First come named moves, each a turn or a mirror, each shown by rows before and after it. For each pair of rows after them, which moves, in which order, take the first row to the second? The first pair is done for you.
move j27:
[-.01, -.11, .03, .09, .22, -.12, .67, .21, -.19, .11, .07, -.32, -.09, .29, -.18, -.16] -> [.04, -.18, .12, .03, .19, -.20, .60, .17, -.14, .03, .03, -.24, -.04, .45, -.13, -.28]
[-.04, .18, .23, .32, -.19, -.03, .06, -.08, -.06, .13, -.13, .08, .20, .11, -.06, -.17] -> [-.20, .25, .15, .35, -.15, .09, .13, .01, -.08, .17, -.11, .05, .06, .00, -.14, .02]
[-.03, -.05, .13, .00, .13, -.12, .46, .05, -.19, .04, .04, -.16, .01, .27, -.27, -.19] -> [-.09, -.05, .16, -.01, .10, -.08, .41, .06, -.24, .04, .05, -.16, -.03, .20, -.29, -.17]
[-.02, -.08, .06, -.42, .01, .12, -.03, .21, .12, .10, -.29, .17, .17, .36, -.03, -.17] -> [-.24, .02, -.03, -.33, .14, .26, .09, .34, .05, .27, -.18, .03, -.12, .10, -.13, .14]
move j121:
[-.11, .02, -.10, -.10, .41, -.10, .05, -.08, .11, -.33, .22, -.08, .02, -.18, -.02, .14] -> [.05, .02, -.06, -.06, .29, -.07, -.22, -.23, .22, -.29, .11, .17, .16, -.12, .10, .11]
[.04, -.11, .17, .24, -.14, -.03, .32, .02, -.24, .21, -.17, -.01, .13, .30, -.14, -.23] -> [.04, -.13, .14, .25, -.08, -.11, .33, .00, -.22, .25, -.18, .03, .11, .32, -.07, -.25]
[.15, .06, .09, -.14, .03, -.16, -.19, -.40, .03, -.34, .18, -.14, .02, -.07, -.02, -.07] -> [.10, .02, .05, -.14, -.10, -.04, -.16, -.33, .01, -.34, .16, -.26, -.07, -.02, -.09, -.08]
[.06, .13, -.01, -.04, -.25, .10, -.07, -.06, .01, .01, -.32, .12, .09, .02, .15, .21] -> [-.09, .13, -.10, -.05, -.16, .19, .17, .04, -.06, -.03, -.23, -.19, -.10, .02, -.06, .23]
move j692:
[.11, -.01, .03, -.20, .14, -.18, .03, -.07, .05, -.37, .11, -.06, .11, .14, .11, -.21] -> [-.05, -.02, .01, .10, .06, .10, .40, .11, -.17, .03, .08, -.23, -.11, .09, -.17, -.11]
[.10, .01, .03, -.25, .16, -.15, -.29, -.05, .15, -.24, .07, .01, -.01, -.18, .04, .08] -> [-.08, .02, .02, -.11, .26, -.07, .19, .04, -.08, -.12, .15, -.24, -.18, -.08, -.15, -.09]
[-.12, .02, -.14, -.01, -.01, .14, -.17, -.22, .07, -.33, .14, -.25, -.07, -.21, -.07, .18] -> [-.11, .04, -.16, .01, .01, .18, -.03, -.15, -.05, -.27, .21, -.28, -.09, -.14, -.07, .17]
[.08, .04, .09, .07, .14, -.45, -.05, -.11, .07, .02, .09, -.03, .04, -.19, .08, .22] -> [-.01, .02, .07, .19, .15, -.36, .16, -.02, -.02, .14, .09, -.11, -.10, -.13, .05, .23]
Then:
Between the rows of a pair lie 2 to 3 moves.
[.04, -.06, .11, .15, -.18, .24, -.26, .16, .04, .34, -.04, .09, -.06, -.13, .19, .26] -> [-.09, -.08, .02, .08, .17, -.01, .13, .38, -.01, .37, .10, -.04, -.20, -.20, .08, .19]	j121 then j121
[-.25, .07, -.08, .21, -.03, .31, .04, .30, .01, .17, -.20, -.17, .00, -.05, -.09, .19] -> [-.12, -.05, .09, .15, .24, -.21, .28, .28, .02, -.09, -.15, -.12, .20, .24, .00, -.26]	j27 then j121 then j121
[-.02, .00, -.18, -.22, -.05, .31, -.01, -.14, .08, -.04, -.24, .19, -.20, -.07, .09, .11] -> [.04, .00, -.17, -.15, .07, .09, -.04, -.13, .06, -.01, -.17, .35, -.15, -.15, .15, .06]	j121 then j121 then j121
[-.21, -.01, .06, .04, .26, -.11, .25, -.03, -.06, -.18, .35, -.18, -.15, -.05, -.14, -.01] -> [.08, -.14, .21, .00, .03, -.23, -.11, -.27, .00, -.30, .15, .06, .16, .16, .04, -.19]	j27 then j121
[.00, -.06, -.16, -.13, .19, -.02, .05, .11, -.03, -.28, -.03, -.35, -.04, -.03, -.11, -.08] -> [-.09, .08, -.22, .03, .15, .15, -.22, .17, .00, -.01, -.02, -.09, -.14, -.29, -.08, .21]	j121 then j121 then j27
[.04, -.21, .05, .04, -.34, .25, -.24, -.08, .02, .20, -.31, .23, .23, .08, .15, .15] -> [-.28, -.13, -.10, .07, -.04, .34, .15, .17, -.17, .35, -.10, -.11, -.14, -.13, -.06, .35]	j27 then j121
[.07, -.03, -.05, -.14, .16, -.30, .11, -.09, .05, -.35, .09, -.15, .04, .01, -.08, -.11] -> [-.01, .00, -.05, .16, .18, -.29, .36, -.05, -.10, .08, .15, -.13, -.12, -.06, -.13, .01]	j27 then j121 then j692
[-.02, -.12, .03, .01, .04, -.01, -.09, -.01, -.04, -.22, .08, -.14, .14, .12, .03, -.08] -> [.04, -.04, -.06, .08, .03, -.09, -.27, -.02, -.05, -.06, .11, .13, .10, -.03, .09, .10]	j27 then j121 then j121
[.29, -.04, .16, .08, .13, -.48, .08, -.23, -.32, -.04, -.03, .12, -.03, .23, .08, -.18] -> [.01, .10, -.06, .26, .23, -.12, .15, -.01, -.37, .27, .06, .09, -.40, -.17, -.02, .27]	j121 then j27 then j121
